Each row is where one point has got to under a steady rotation. How many steps took it there?
The counts run from 0 to 620.
[-1.64  2.43 -1.83 -0.73 -0.25  0.26 -2.80  2.80  2.31  3.32  0.58 -0.74
 -1.75 -1.75 -1.57 -2.52 -1.25 -2.60  1.95  0.38 -1.67  0.34  0.46  0.49
  0.85  2.11 -0.95 -1.21  1.11  0.09 -1.60 -0.81 -0.59  1.50  1.91 -1.57] -> 414
[ 1.04 -2.34 -0.21  0.13 -0.59 -3.80  1.45 -3.44 -1.64 -2.27 -0.56 -1.66
 -0.36 -0.06  1.28  0.67 -0.58  0.52 -2.51 -0.01  1.35 -0.02  1.43 -0.30
 -1.64 -0.60 -3.06  1.52 -0.70  1.50  0.34  1.35  2.60  0.61 -3.25 -1.25] -> 303
[ 1.23 -1.61  2.30  0.36  0.80 -0.81 -2.43  2.58  0.23 -1.05 -0.91  1.28
 -2.46  1.86  1.78 -0.72 -0.49  1.39 -1.06  3.41 -0.01  0.98 -3.77 -1.83
  1.85  0.33  1.35  1.60 -1.05 -2.36  1.24  0.79 -0.27  1.78 -2.37 -1.80] -> 79
[-2.26  1.21 -2.89 -1.88 -2.47  1.48  0.81 -0.34  0.72  0.97  1.97  0.78
 -2.50 -1.12 -2.02 -2.31 -1.99 -0.24  0.00  0.35 -2.86 -0.08  0.61  2.48
  0.29  2.02  2.36 -1.99  0.41  1.77  0.62  0.55  0.65  1.44  1.48 -0.89] -> 329
[-0.35  2.60  0.99 -0.79  1.19 -2.92 -2.79  3.81  2.10  1.15 -0.16 -1.34
  1.45 -2.31  0.16  1.96 -2.29  0.12  0.17 -0.62 -1.93 -0.49 -1.17 -0.98
  0.99 -1.89 -1.71 -2.05 -1.27  0.19 -2.78 -1.62  0.07 -0.23 -0.19  0.99] -> 583
[-2.90  0.42 -0.48 -0.79 -3.13  3.56 -1.87  1.02  1.49 -1.44  0.24 -0.60
 -0.29  0.33 -0.84  1.16 -0.47 -0.85 -0.25 -1.40 -1.18  1.90  1.63 -1.98
  2.67  3.02  1.02 -0.76 -0.72  1.78 -0.43 -1.80  0.91  0.69  1.27  3.29] -> 41
[-2.74  1.14  1.29 -1.87  0.51  2.96 -0.21  1.92  1.47 -2.16 -1.80  1.34
  0.45  0.35 -0.16  1.18 -0.69  0.13 -1.50 -0.75 -2.51  1.64 -1.25 -3.18
  0.87  1.18 -0.46 -0.78 -0.33  0.50 -0.26 -2.26  2.08  0.98  0.53  3.24] -> 511
[-0.10  2.45  0.59 -0.20  1.11 -3.46 -1.06  4.59  2.34  1.30 -1.64 -2.06
  0.33 -2.61 -0.21  0.63 -2.90  0.84  1.86 -0.41 -1.83 -0.14 -2.41 -0.42
 -0.84 -2.00 -1.04 -2.51 -0.98  0.08 -0.85 -0.29  0.09 -1.43  0.45  0.43] -> 582
[ 0.74  0.59  2.55  0.42 -0.58  0.78  0.65 -0.65 -0.48  0.90 -0.21 -0.68
  2.24 -1.11  0.20  1.97  0.23  0.84 -0.96  1.12  0.58 -1.76 -0.70  2.86
  3.03  0.82  1.42 -3.25 -2.42 -0.42  1.58  2.90 -3.18  3.25 -1.70 -1.31] -> 483
[ 0.76  3.07 -0.22 -1.99  0.68  0.08 -4.11 -0.65  1.13  0.80 -0.01 -1.68
 -0.67 -2.26  0.46 -1.88 -1.85  0.54  1.37 -0.24 -2.07  0.01 -1.36  2.00
 -2.96 -0.50 -0.30  1.15 -2.56 -0.48  1.08  1.71  1.50  1.35  2.33 -2.03] -> 214
[-0.56 -0.67 -0.19 -1.85 -1.97  0.69  2.14  0.06 -0.89 -2.68 -1.31 -3.54
 -0.45 -0.53 -1.24  0.45  1.88  1.32  0.12 -0.91 -0.99  0.94  2.68  0.49
 -0.60  2.72 -0.06  0.65 -4.33  1.11  0.74  2.50 -0.68  2.44 -2.55 -0.39] -> 345
[-0.22 -0.89  0.90 -0.85 -0.54 -0.60  1.56 -1.97  2.63  1.47  1.21 -3.89
  0.32 -0.93 -1.00  2.21  0.65  1.83  0.63  1.68  3.85 -0.02  1.07  1.49
 -1.87  0.91 -0.92  1.02 -1.91 -0.82  1.73  0.96  0.52 -0.91 -3.21  1.30] -> 32
[-0.19 -1.23 -1.88  1.33 -0.08 -1.79 -0.26 -4.75  0.53  1.10  1.01 -0.42
 -0.76  0.25  1.07 -4.45  0.74 -1.83  0.11  0.51  0.52 -0.07 -0.46  1.00
 -2.23  2.29 -0.76  1.13  1.77 -1.53  3.40 -0.62  1.62  0.08  3.13 -0.13] -> 87
[-0.33  0.86 -2.17 -1.32 -0.32 -0.24  0.10 -0.51 -2.30 -2.86 -4.10  1.05
 -1.74 -2.44  2.88 -3.17 -2.42  0.08 -0.81 -1.01 -1.66 -0.15 -0.66  1.45
  0.17  1.03  0.17 -1.58  1.43  2.10  0.56  2.25  1.06  0.53  0.13  0.07] -> 141
[ 0.51  1.67 -0.27  1.20  2.33 -0.06 -2.71  0.46 -0.28  0.49 -0.97  1.56
  0.90  3.53 -2.13 -0.67 -4.96 -0.20  1.22  0.07 -0.03 -0.24 -0.74 -0.11
 -1.49 -1.03 -3.42 -1.73 -0.64 -0.14  1.39 -0.39 -0.20 -2.15  3.08  0.13] -> 540
[-0.24 -1.12 -1.54  0.08 -0.27 -0.53 -3.97 -3.26  1.83  2.01  2.23 -2.31
 -0.72 -0.59 -0.52 -2.38 -2.87 -0.71  2.18  0.69  1.61 -2.49  0.53  0.77
  0.28 -1.08  0.01 -1.22 -2.51 -0.52  0.94  1.59 -0.57  0.38  0.92 -2.54] -> 401
[ 0.31 -0.36 -1.48  2.52 -3.16 -2.79  1.40  0.15  0.10 -0.93 -3.02 -2.15
  0.81 -0.37  0.43 -2.14  2.73 -2.28 -0.32 -2.14  0.96  0.91  3.53 -0.76
 -1.10  2.49 -1.87  0.67  0.10  0.15 -0.54  0.45  1.23  1.17 -0.15  0.89] -> 574
[ 0.12 -1.24 -0.17 -0.72 -0.06  2.46 -1.10 -1.40 -1.45 -2.06 -0.09  2.27
  1.57 -2.62 -1.84  0.52  1.46  2.32 -0.30  1.50  1.77  2.04 -0.91 -2.30
 -1.16 -0.04 -0.07  1.27  0.14 -3.12 -1.13  0.78  1.35  0.26 -2.84  2.32] -> 506
[-0.34 -0.60  0.69 -0.34  2.44  2.79 -0.93 -2.74  0.90 -2.40 -0.25 -1.22
  0.99  1.02  0.00 -0.53  0.17  0.50 -1.18 -0.47  2.13  3.34 -3.18 -3.42
 -2.50 -3.07 -2.40 -1.90  1.42 -1.00  0.65 -0.93  2.10 -1.05 -0.41 -0.32] -> 221
[ 0.14 -0.05 -2.59  0.13 -0.70 -1.85 -2.03 -2.01 -0.93 -3.20 -0.69 -1.55
 -0.26 -4.03  3.38 -0.78 -3.43  0.07 -0.01 -1.11 -2.75 -1.04 -0.85 -0.19
 -0.21 -0.91  0.55 -1.00 -0.56 -0.02  0.81  0.70  0.59 -1.27  1.67 -0.96] -> 443
[-1.01  0.01  1.20 -3.19  0.92 -3.95  4.77 -0.83  1.06 -0.53 -1.27 -2.54
 -0.87 -0.35 -0.22 -0.94  2.20  0.74 -0.44  0.81 -1.21  0.52 -0.69  1.16
 -2.36 -0.29 -0.38  0.94  1.68  2.39  0.04  0.21  1.74  0.25 -0.30 -2.34] -> 147
[ 0.73  0.45  1.93  0.26 -0.02 -3.23 -3.30  1.11  0.29 -0.15 -1.30 -1.94
  2.17 -1.85  2.53  1.83  0.03 -0.11 -1.66 -0.07  0.95 -1.22  1.68  0.08
  2.14 -0.74 -1.69  0.19 -2.98 -0.34 -1.98 -0.52 -0.09  2.56 -1.79  1.57] -> 585
[ 0.97  1.91  1.96 -1.39 -0.96  0.31  0.44  3.55  1.14  0.12 -2.60 -1.04
  0.55 -0.33 -0.99  0.18 -2.55  3.09  2.53 -0.21 -0.25 -0.46 -1.56  1.42
  0.44  0.80  2.05 -0.98 -1.99  0.75  2.23  3.14 -1.16 -0.47  0.59  1.80] -> 195
[-1.15 -0.21  0.93  0.14  0.31 -1.05  2.24 -0.65  3.54 -1.59  1.95 -1.46
 -1.05 -0.64 -0.42  1.32 -0.93 -0.57 -3.25  1.06 -0.39  1.85 -1.61 -1.15
 -0.94 -3.77 -0.16 -1.06  1.96  0.75 -1.95 -2.62  2.02  0.53 -0.46 -3.01] -> 450
[ 1.49  1.09 -0.37 -0.41 -1.37 -1.90 -1.79 -2.84 -0.97  0.79  0.54 -1.77
  1.80  0.07  2.02  0.67  1.31  0.71 -1.91  2.48 -1.70 -1.72  0.52  3.56
  1.54  1.18  0.54 -2.03 -2.52  0.60  1.47  2.06 -0.24  1.88 -2.54 -2.32] -> 13
[-2.50  1.24  0.77 -0.12 -0.03  1.42 -0.01  1.71  1.25 -2.24 -2.00 -0.13
  0.93 -2.42  0.65  1.08 -0.14 -3.17 -1.54 -0.01 -2.33  0.48  2.51 -1.03
  3.27  1.21 -0.09  0.41  0.88 -0.20 -1.84 -3.30 -1.77  2.14  1.78 -0.80] -> 126
[-0.40 -0.21 -2.16  0.17 -1.98 -0.95 -2.26 -2.93  0.01  1.01  4.02 -0.01
 -0.48 -0.34 -2.00 -0.62 -1.33  1.32 -0.35  0.76 -0.95  0.02 -0.92  0.05
 -2.18 -0.96 -0.09 -2.91 -0.30  0.97 -1.61  3.04  2.85 -0.87 -2.64 -2.38] -> 16
[-0.65  2.98  1.03 -1.23  0.27 -0.28 -0.46 -0.22  1.44  1.10  0.43 -1.67
  2.08  1.63  0.32  2.47 -1.45 -0.36 -0.19 -0.33 -5.22 -1.01 -1.88  0.39
  1.44  1.37 -1.53 -3.94  0.80  2.58  1.31  0.22 -0.39 -1.46  0.62 -1.82] -> 10
[-0.55  0.44 -0.68 -1.96 -3.37  1.29  1.64 -1.18  2.30 -0.93 -0.46 -3.36
 -1.23 -1.27  0.13 -1.33  2.07  0.09  1.14  0.45  0.05  1.26  2.27  2.42
 -0.53  2.26  3.97  2.22 -1.17 -0.31  1.93  0.18  0.47  1.93  1.56  1.01] -> 44
[-0.67  1.02  1.21 -0.37  1.29 -3.49 -0.97 -1.49 -1.33  0.19 -0.85  1.95
  1.95  0.64  0.61  1.24 -4.56  0.96 -0.27 -1.62 -1.82 -1.86 -1.50 -0.16
 -0.75  0.43 -2.44 -2.79  0.45  2.89  0.66  1.81  1.72 -2.04  1.18  0.80] -> 154
[-3.20  0.75  0.17 -1.10  1.42 -1.29  0.92  1.97  0.68 -1.01  0.19  1.28
 -2.09  0.90 -0.44  1.39 -5.27 -0.57 -0.63  1.19 -4.17 -0.37 -0.26  0.50
 -0.20  1.42 -1.18 -1.28  0.94  2.54  1.36 -2.55  0.11 -1.06  1.15  0.55] -> 311
[-0.55  1.47  3.06  0.47  0.01  0.98 -2.18 -1.94 -0.78 -0.91 -1.97  0.52
  4.61 -0.57  0.42  2.40  0.71 -0.61 -0.47 -0.64  0.32  0.04  2.03 -0.27
 -0.63  3.02 -1.64  1.96 -2.25 -0.83  0.78 -0.02 -0.58  1.96  1.74  2.65] -> 356
[ 1.84 -0.45  1.35 -0.71  0.56 -0.45 -4.21 -2.03 -2.31 -0.99  0.59 -0.52
  1.72  0.53 -0.20  1.28  0.68 -0.42  0.59 -0.21 -1.21  0.85  1.10 -3.19
  1.00  2.81 -4.19  3.33 -0.83 -0.70  0.15 -0.91  0.19 -0.80  1.35  0.17] -> 72
[-2.86  0.72  1.09  1.05  1.08 -1.64 -0.01  3.21  1.54  1.07 -2.20  0.48
 -1.68 -1.51 -0.83 -3.36 -4.08 -1.92  0.63 -0.13  3.40  0.15  0.38  0.19
 -0.94 -0.07 -0.51 -0.73  0.09  0.89 -0.87  0.32 -0.36  1.87  1.03  0.78] -> 268
[-1.18  4.11  0.18 -0.20  1.03  0.95  0.98  3.43  0.99  0.96 -1.36  0.26
 -0.26 -2.39 -1.75 -0.48 -3.37  0.66  0.48  0.14 -2.47  0.22 -1.48  2.32
 -3.38  1.80  0.52 -1.20 -1.94 -0.63  2.27  1.07 -1.22  1.59  0.45 -0.31] -> 497
[ 1.99  0.13  0.34  1.43 -2.79 -2.94  2.93  0.68 -1.10 -2.34 -2.25  1.52
  0.91 -0.49 -0.08 -0.02  1.84 -0.58 -0.94  0.16 -1.22  1.10  0.63 -1.23
 -0.40  2.40 -1.56  3.42  3.56 -0.94 -2.08  0.51  1.37 -0.76  0.46 -0.89] -> 290
[ 0.37  0.47  2.88 -0.53 -0.04  0.92  0.70  0.17  0.56  0.69  0.93 -0.53
  2.83 -0.42 -0.86  3.90  0.42  0.73 -1.08  1.46 -0.22 -0.76 -0.72  1.12
  4.12  0.78  0.27 -3.50 -1.03 -0.17  0.61  0.68 -2.94  2.17 -0.84 -1.17] -> 482
[-1.51  1.18 -2.11 -3.60 -1.24 -0.68 -0.82  0.59 -1.41 -1.93 -0.91  1.28
 -1.99 -1.60 -0.13 -1.32 -0.24 -0.67 -0.69 -0.72 -4.40  0.51 -0.27 -1.40
  0.75  1.25 -0.80 -0.52  2.35  2.79 -2.90 -0.31  2.37  0.13  0.33 -1.04] -> 143
[-0.06  0.15 -1.74  0.31 -2.18  0.41 -2.87 -0.51 -0.69  1.66  0.24  1.17
  0.58 -0.63 -1.27 -0.90  1.68 -1.39  3.27  1.77 -1.17 -0.46  0.53 -1.22
  2.46  4.57 -0.71  1.47  2.46 -2.25 -0.91 -0.15 -1.27 -1.65  0.90  0.12] -> 560
[-0.96  0.25  0.03 -1.61  0.44  3.96 -0.37  0.56  1.38  0.00  0.99 -0.62
  0.62 -0.15 -0.82  2.11 -0.03  1.05 -1.94  3.15  0.83  1.73 -0.54  1.75
  2.95 -1.18  1.39 -4.60 -0.07 -0.02 -0.60 -1.55 -0.65  1.39 -3.62  1.05] -> 180
